Each row is where one point has got to under a steady rotation. How many ticks took it there?
The counts run from 0 to 636.
[ -5.6  -8.6  -6.8 -18.6   7.0 -13.8  19.1  -6.5  41.2  13.9   9.4  -3.2
 -21.9  -1.0   3.0  14.9 -19.0   5.3  14.7   1.9  -2.2  -3.8   0.5 -15.1
  -0.3  -3.3  -6.6  -0.8 -22.4   0.6   0.8  -6.4  16.8 -32.3   7.2 -27.1
   5.2  -0.1  11.2 -16.3 -11.1  16.9 -11.6 -31.0  -6.1] -> 366
[  2.5   4.9  18.7   1.7 -15.4  16.9   5.4  -7.7  -4.5  -4.7  13.4  -7.0
  12.9  -5.0  -9.7 -28.6  21.3  -6.2  -4.3   3.2   1.2  -3.7   3.9   7.0
  20.5  18.6  10.7   5.9  17.2 -21.3   7.7  -0.3  -4.3  23.7 -24.7   8.3
 -31.1  36.5   6.2  18.9 -10.6  12.3  18.0  23.6  -2.8] -> 158
[  2.2  -5.1  -8.1 -20.1   4.4  -6.5   4.7   9.7  27.6 -18.0  19.5  17.6
 -19.8  11.0  -0.3  -2.5 -15.3 -20.8   5.9  31.9   0.1  -1.6 -33.1 -29.6
   4.8  13.1  -7.5   2.6 -19.1  -8.4  20.2  -4.6  11.9   2.2  -2.3  -6.0
  -1.8   8.4  11.6  17.3 -15.4  -0.2  -4.2 -15.6 -16.2] -> 596
[ -2.2  -6.5   6.1  10.5   8.6  -8.9   5.5   7.4   0.1  -5.8   1.0  -2.7
  22.3  28.4  -1.8   6.9  13.3 -10.0 -12.8  -4.1  14.5  -3.2 -18.8  17.7
  -0.6 -12.3  12.5  16.1  19.8 -34.3  42.0   4.7   4.6   4.0 -20.5   2.5
   6.2  -4.1  -4.2  -4.2  -0.9   4.4 -23.9  13.4  20.0] -> 171
[-22.5  13.1  -6.3  -8.5   3.0   7.9  15.9   7.5  32.0  28.9   5.1  -4.9
 -13.8 -12.1  16.7  10.2 -13.5  11.0  19.1  14.5  14.6  -1.7  -1.6 -10.2
  -0.4 -20.7 -13.7   1.3  -9.4 -12.4  -4.3  -4.0   3.7 -13.7  -8.9 -22.5
  16.0  -3.0   2.3 -15.6 -19.9  16.8   6.2 -32.3   9.1] -> 365
[ -7.1 -33.6 -10.7 -17.4   1.9   4.8   6.2  -1.5  24.1   4.7  -0.2   7.2
  -5.8  -4.3  26.5  -1.2 -21.4   0.1  -1.5  30.9  22.2  15.6  -1.6  -7.7
   5.0   9.9  17.8 -21.8 -21.3 -15.1   6.0  -2.3   6.7 -33.7  13.3 -11.5
  -0.8   5.5   9.6   0.0 -24.9  -1.8   2.6  -6.5   1.4] -> 592
[ 13.8  -7.9   6.5  -7.3   8.4  -2.1   3.3   5.7  21.5  -6.9   9.7  -4.0
  -3.2  -8.5   0.6 -25.1   4.4   9.5   9.8  27.4   8.8 -16.2  -9.3 -11.8
 -11.4   9.2   0.1  -4.0 -22.4  21.9  27.5   4.3  12.3  19.8 -23.1 -18.9
  12.1   9.8  -7.7  11.9 -19.2  10.2  -1.9   7.2 -30.9] -> 293
[  0.0   2.5  -3.8  17.9  -5.1 -14.6   0.9  14.3   1.1  14.3   6.2 -13.2
  32.9 -15.8 -30.4  12.2  15.3  11.9   1.1 -21.6  14.2 -10.4  21.5  -0.9
 -13.0 -26.9  10.2   7.1   6.1 -47.9   2.5  -2.2  -7.2  -9.3   8.6   2.9
  15.1  -2.8 -11.9 -11.8   7.1  20.8  -7.3   6.5   2.0] -> 336
[ -4.3   4.5  -8.4  11.1  -7.5  -2.9 -13.5  14.0  -4.2  13.6  -3.8 -21.3
  27.4 -26.7  -4.2 -11.2 -12.0  13.9  -8.6  15.8  27.8   2.7 -18.5  -1.9
 -10.9   4.3  12.0  -5.0 -17.2 -13.8  19.6  12.9 -15.1  -5.3   6.2  14.1
  13.5  11.4  -9.8  22.1  16.7  -5.6  19.4  25.8 -11.4] -> 341
[  6.1 -10.7  -7.5  -8.4  -1.0 -29.7  -9.1 -11.4  -2.5 -15.5 -16.1   1.0
 -12.5  36.4  -4.9 -13.8  -7.5  -5.7   0.5   0.1  10.1   7.2   6.7   3.9
  -2.6   3.1  -8.2  13.1  23.7  -1.0  17.2  10.0   1.1 -13.5  18.7  -8.4
 -12.3  21.6 -10.3  24.9  30.7  -2.1 -12.7  15.4 -11.3] -> 36
[ -9.3   1.9 -16.3  -3.2   6.0  -8.2  -4.9  15.4  -1.5   7.2   7.8  -4.7
  -9.7   3.6 -15.8 -18.2  -9.6  -4.2  25.5  25.3  22.8  10.3   2.6  -4.7
  -1.9 -17.3  17.2   6.4   6.2  -0.8  42.2  16.7 -19.6  16.6  -1.7  -7.8
  20.5   2.9 -33.6   7.2 -17.4   3.6  -4.2   9.5  10.6] -> 506
[-20.9  -5.6  24.3  -0.5   2.6  21.3  30.4  -7.3  -6.7  15.4   8.6   9.3
 -19.9   5.3  12.9  -1.1  14.3 -12.5   6.1 -12.9   6.9  -7.6  15.4  -8.2
   2.0   7.1  18.9   7.4  16.5 -22.9 -19.7  -7.2  13.3 -15.5 -28.1 -14.0
 -19.5  12.8  14.9 -18.5 -13.8  19.0   0.4  -8.0 -15.7] -> 77
[ -8.5   5.9   8.4 -12.2  16.1 -15.1  25.3   1.7   9.8  -2.0  18.3   2.8
  -4.0  19.4  -1.8 -15.2   3.5  -3.3 -14.3  -0.1  -5.9 -33.1 -24.4   9.0
  -6.7   0.5   0.3  17.2   1.9  -7.6  12.4 -11.5  43.9  -1.3   2.3  -3.9
  34.4  -2.6   8.5  -1.7  25.2  11.8 -16.5   1.5   5.5] -> 398
[ -2.4  20.5  26.3  -4.9 -18.5  14.1  13.8 -10.3  -1.6   3.2   7.9  -1.7
  -8.7  -3.4  -3.6 -17.8  22.4 -11.5  19.4  11.4   3.1 -24.3   8.6 -16.4
  10.8  14.0  -0.9   2.7   0.8  13.4  -9.9   4.6  -7.1   6.0 -25.3 -13.3
 -22.6  28.5  -7.2  10.6  -8.9  19.1  10.2   3.4 -25.2] -> 295
[ -6.7  10.6   4.4  -9.1  -5.7  -0.9   4.1 -13.5  -3.5  12.0  -3.7 -15.0
 -16.4  14.3   0.7  -6.7   4.2   1.1  31.4   3.1   6.5  11.4  15.4  -1.6
  21.5   4.0   7.9  24.2  13.2   0.3  19.2  -0.5 -23.3  -4.9 -24.7  -2.2
  10.5  42.9 -29.4  -8.6  -7.6   0.2  -2.9  -2.3  19.7] -> 219
[ -7.7  -5.9 -20.8 -28.9  -0.3 -20.0  10.5 -26.5  -3.4 -12.5 -10.8  -8.5
  13.7 -11.0  -0.8   2.2  -3.9   8.7  -9.6   4.9   8.7 -14.5  -1.6 -26.1
  -2.6  -5.9   2.9  -3.1   8.0   3.7 -17.5   3.4   2.6  -9.9  12.6  15.6
 -10.9 -23.1   5.8 -17.4  38.9 -22.4  -5.3   4.0   0.8] -> 100
[  0.7   9.4   7.3  11.8 -10.8  -0.9   7.4  21.4   2.3   8.6  -4.3  -8.7
  13.3 -27.3 -22.6  13.4   9.7  -7.4  10.8 -22.3  28.2 -26.0  -0.6 -16.9
   7.0 -20.9 -12.2  -8.7  -3.7 -16.1 -17.3  29.1  -5.2 -13.4   4.6 -15.4
  11.3  -8.0 -12.2 -21.9  -7.1   7.1 -16.0 -15.9  -7.2] -> 199
[ -1.2 -10.4  18.3 -17.7  -1.5  -7.4  17.1 -38.1   2.7  -4.9 -33.2 -11.3
  -6.0  -4.0  -2.6 -23.0  -0.3   2.4   7.5  29.9   8.6   2.1  16.2  -7.2
  15.8  22.3  11.9  -1.6  -8.0  28.4   8.7  22.0  11.8  -6.7  -2.7  12.2
 -16.7  24.3  -6.6 -10.2   1.3  -9.4  -4.9  -2.5  -7.3] -> 68
[-33.6  21.2  -3.4   8.9  -0.8   3.5  13.9  -1.9  18.5  25.0   4.0 -10.9
  -9.7  -4.7   3.2 -15.2 -15.5  -2.1   4.4  22.0  26.7  -9.6 -23.4   9.4
  15.0  -2.5  10.0  13.9 -14.4  18.0  19.4  12.6  -9.3 -14.1   0.9 -11.5
  12.4  13.2 -13.3  -6.1   2.9  20.7  13.9  -3.8 -11.0] -> 583
[-14.1  10.4  23.6  -3.8 -16.1   2.4  17.4   3.0  10.0  25.2   2.3  -6.8
  -8.0 -35.8  -8.3   4.9  10.5  -3.3  17.4   0.8  13.7 -19.4  -7.7 -13.5
   0.3  -8.3  -2.8  -9.1 -21.0 -17.4  -9.3  28.8   8.1   4.2 -13.4  12.3
   8.7   8.6   8.0 -10.8 -33.0  11.7   5.7 -22.0   5.4] -> 62
[ 14.2   8.3 -15.7   4.6  -0.1 -27.3  -7.2  -3.9  33.1   4.2   0.4 -16.4
   6.6  -5.1 -15.7 -17.3 -10.9  10.0  16.8  25.4   6.9   3.1 -11.6  -1.9
  10.5  -5.5   0.0   2.6 -10.9  22.9  21.5   0.2   9.9   1.9  22.3  -7.5
  22.4   2.5 -25.4  16.2   3.5   8.6  -9.6  -0.3   0.2] -> 51
[-15.0  10.5  -5.8   8.8 -37.7  -8.4  -1.4   1.6 -20.6   8.4  -6.8 -15.9
 -20.9 -14.5   1.5  15.2 -12.4  -9.9  14.8 -10.5  19.0   2.3 -11.6  -4.4
  27.1  -7.1 -18.6   0.8  -3.0  -5.7 -25.0   1.6 -19.2 -17.7 -12.7 -15.5
 -13.5  21.4  -6.3 -13.8  -2.3  13.2  12.5  -4.3  21.5] -> 130
[  7.6   4.1   5.3 -11.3 -18.7 -32.5   2.3   5.4 -22.4 -26.1  -7.7   6.8
 -15.5   9.5  -6.4  -6.5 -17.3  -8.2 -19.3  -7.7  -9.1  -1.4 -12.3  -2.1
  13.4  12.4 -26.0   1.1  11.1   2.0  -2.8 -13.5  25.2   3.4  17.1   6.5
   9.0   9.3  12.6  -5.1  41.6   1.0 -12.7   9.2   0.3] -> 633
[-13.4 -19.8 -21.3 -24.2  -3.5   6.8   5.0  -4.2  13.2  -1.6  14.6  17.2
  -3.1  -3.8  16.8   2.1  -4.7  -6.1  -1.7  12.9  19.3   8.9 -17.2 -31.1
   0.1  13.6  24.2 -10.5   0.2 -29.2 -26.1 -12.9  13.0  -3.5  -3.9   5.3
  -5.5  -8.9  32.5  10.3  11.6 -13.8   5.8  14.0  -8.9] -> 92
[ -9.2   4.8   6.3 -15.7   7.1  -1.2   4.9  -3.2  21.3 -18.7  16.5  12.9
  19.5   0.2   9.3 -18.8 -12.7   1.3 -34.5   2.4 -10.0 -15.9 -14.1  15.9
  26.9  23.7 -20.1   1.8  -4.1  -6.6   7.0   2.1  25.9  12.6   1.6  17.4
  18.5   5.6  18.9 -21.0   9.3   3.6 -12.9  -0.7  -1.1] -> 164
[ 15.0  -8.2 -16.2 -40.7  12.4  -9.3  -1.1 -24.3  27.4 -30.2  -0.8  -4.1
  10.5  12.1  16.1 -17.2 -15.4   6.1   4.1  27.9 -12.1  -1.0  13.2 -12.7
  18.2  -1.2 -10.7  -8.5   0.5   7.4  24.2  11.1   0.4   2.7  -2.3  12.9
   5.1   1.6 -13.6  -7.2  -3.8 -18.8 -15.6  -7.3  -4.0] -> 604
[  8.7 -16.7  18.9  -8.1   6.4  -0.9  27.4 -12.7 -13.9  -0.9  -3.0 -22.8
  39.9 -11.3  13.1   8.3  14.8  17.1 -13.6  -1.4   3.2 -16.3  -9.1  14.1
  -6.0 -13.8  -5.7   5.9   0.1 -15.9  17.1  13.1  13.3   1.8 -24.1   5.6
  -2.8   1.1  -5.6 -14.7  -4.5  -2.6 -10.1  15.8  34.4] -> 389
[  0.0   3.3  10.1  28.5   8.6 -15.8  -3.4  17.1  -3.2   2.3   2.3  -3.1
  14.5  14.4 -10.8  -1.8   2.7 -13.3  -9.2  11.7  23.5   0.2 -17.7  19.9
   1.0 -13.1  10.8   4.0   6.1 -16.8  41.9  15.6   9.4   7.0   1.0   2.0
  29.1   3.9 -20.8  18.4  -0.3  11.8 -21.4  21.1   9.3] -> 490
[ -0.3   1.4  10.9  -3.0  -3.9  -9.3   6.2  -3.3  -1.4   0.5  -3.4  -2.7
 -24.7  32.0 -15.6 -12.7   7.0  -7.6  28.8   2.8  -8.3   8.5  21.0   0.7
  24.2  22.3  12.0  19.3   7.2   7.9  17.2  -9.5  -3.5  -4.5 -11.4 -10.1
   3.9  46.9 -19.9  -1.8  11.3   6.1 -16.0  -6.7 -11.2] -> 218
[  3.6 -37.6  -9.4 -28.9   9.6 -12.8  14.8 -26.2  -5.3  -7.1  -6.0 -13.4
  -3.3   5.8  19.1   8.4  -0.4  16.2   0.3 -10.6   2.3   4.5   0.9  10.2
  -9.4  18.3   1.5   8.2   3.6   0.0  -1.2 -21.4  11.8 -13.5 -15.6 -20.4
  -5.6  17.4  11.5   3.7  20.0 -14.6  -0.8  20.5   9.6] -> 540
[-17.0   9.7  -8.7 -22.6   1.8  11.8  -5.5  -0.9  32.8  -3.3   5.1   9.7
   1.0 -29.4  12.8 -16.5 -15.2   3.4   4.4  30.3  10.4  -8.2  -1.9 -22.2
  13.4  -2.3  -3.9 -22.3 -17.8  11.3 -11.5   5.9  -1.8  -2.9  -0.7  -5.3
   8.4  -6.1  -5.3 -20.2 -11.9  -0.1   0.9 -22.6 -21.7] -> 515
[ -4.1   7.3   1.3  -4.1 -10.4   0.6  13.1   4.1   0.2 -12.3  27.4   2.2
  26.4  -7.2   0.2  -4.9   3.3  -3.9 -31.8  -4.3  -7.7 -29.7 -16.8  22.0
  21.1   5.9 -26.8   5.2  -2.6 -22.6  14.4  -2.2   3.2  18.1 -21.3   4.7
   3.5   5.1  10.5 -32.9  -8.9  12.8   1.7   4.7  15.8] -> 163
[ -0.9  -8.1   6.0   0.0  17.4 -13.3 -20.4  16.2  11.9  -3.0  -8.4   1.8
   4.1   0.9   8.2 -22.0 -15.2   8.4   1.7  10.7  17.2  18.0  20.2   7.5
   1.6   9.9   8.6 -18.8 -11.0   2.7   6.1  10.0   5.6 -18.6  32.3  -8.3
  33.9  17.0 -17.9   8.9  26.1  -8.7   1.6  12.4 -31.4] -> 120
[ -6.0  14.0   4.8  -5.9  -8.8  -0.3  22.7   1.0   4.2 -10.6  23.2  10.4
  -7.7  26.8 -19.7 -13.5  17.3 -22.6   1.5   0.8 -19.8 -13.3   8.5  -0.9
  30.3  10.9  13.5  23.5  21.7  -3.3  12.4 -22.3   9.3  -3.7  -7.4  -9.7
  -8.9  23.4  -0.8  -7.0  13.2  16.4 -13.1  -1.1   4.2] -> 81
[  0.5 -26.4  -7.2 -26.5   9.4   3.2 -15.1   5.0  13.6 -21.8   7.1   6.1
 -13.0  -3.1  29.9 -17.8 -15.3   0.4  -4.9  22.6  -9.8  11.8  -1.1  -4.2
   4.6  25.2 -12.4  -8.5   1.0   7.0   2.1 -30.1  13.0  14.6 -15.5 -21.9
  16.1  21.1   2.9   9.7 -15.8  10.9 -11.1   7.2 -11.8] -> 225
[-11.5  28.1  19.6   1.6 -15.0   3.9  -7.3  29.9  -6.5  -1.6  -3.0  22.0
   7.4  18.7  13.3 -10.5   7.4 -19.5  -5.5 -11.1   0.4  -3.9  -2.3  13.5
  14.0  -6.1 -24.0  -1.3  20.1 -36.2  -7.6  22.8  -9.5   3.9   2.2  20.0
   7.2  24.9  10.6   9.5  17.5   1.8  12.9  -1.1  -9.5] -> 29
[ -5.1   8.9 -21.0 -21.9 -15.6 -20.9  21.1  -9.6   4.8  15.5  -2.8  -9.5
 -10.0 -24.5   6.5 -11.2 -21.1   7.1  21.6  30.0  12.8  -3.6 -14.8 -27.7
  -1.2 -10.1 -12.3  -9.0 -17.4  24.1   1.0  12.2   0.7  -9.7   5.6   8.1
  -0.3  -6.9  -4.7   0.2   5.4  -2.9  15.4 -15.4   6.8] -> 281
[ -9.8  10.4   9.1   2.0   4.7  17.9 -17.0  14.7 -11.2   1.4 -19.8   1.2
  27.9  -8.0  12.8 -10.4  19.1  -5.0   7.8   1.6  27.1   1.9  12.9 -11.1
 -20.1 -20.9  15.5  -8.3  22.7 -31.8  -4.1  26.4 -14.2   6.1 -16.2  10.1
   3.5 -10.9  -8.6  10.7  11.1   0.1   6.0  18.8 -10.4] -> 106
[ -8.7  -0.4   6.5   8.4  10.2 -22.1   6.0  15.3   7.5  -1.7  -6.7  -9.7
  -8.9  13.1 -18.9  10.7 -14.1  -5.2  -4.4   4.7  17.7  -7.9 -17.0   9.9
  -8.2  -9.8 -21.4  11.8  -8.4  -9.1  47.4  29.9 -10.6 -10.8  -2.1  -4.1
  23.0  13.2 -19.9  -4.3  -2.0   2.1 -19.9  -6.8  -4.4] -> 353
[ 18.7  -3.6  10.9  -1.1   7.3   1.4  11.6  18.2   9.3   2.0  11.6  -9.3
   7.8  -8.4  -9.4   1.0  15.6   1.2  16.0   4.4   8.0 -23.0   3.0  -3.7
 -14.5 -10.2  -7.9   2.2 -14.5 -13.2  31.8  11.7   6.5  21.2 -35.0 -26.5
   4.9   8.0 -15.4   0.5 -37.8  19.7 -10.7   5.5 -14.8] -> 292
[ -0.7 -12.9 -25.4 -13.1 -12.7   0.9  18.5  13.4 -16.1  -1.3  19.2 -21.9
   3.6 -25.4  -6.0   4.9 -11.0  12.9   5.0  15.7  16.7  -1.3  -5.5  -9.6
  -8.1 -21.4  -6.3 -17.7  -4.8   0.0  15.1 -14.3 -19.3  13.5 -18.9 -26.4
  -2.9  -4.2 -18.7 -13.3 -28.5  24.5   0.8  10.6  14.3] -> 510
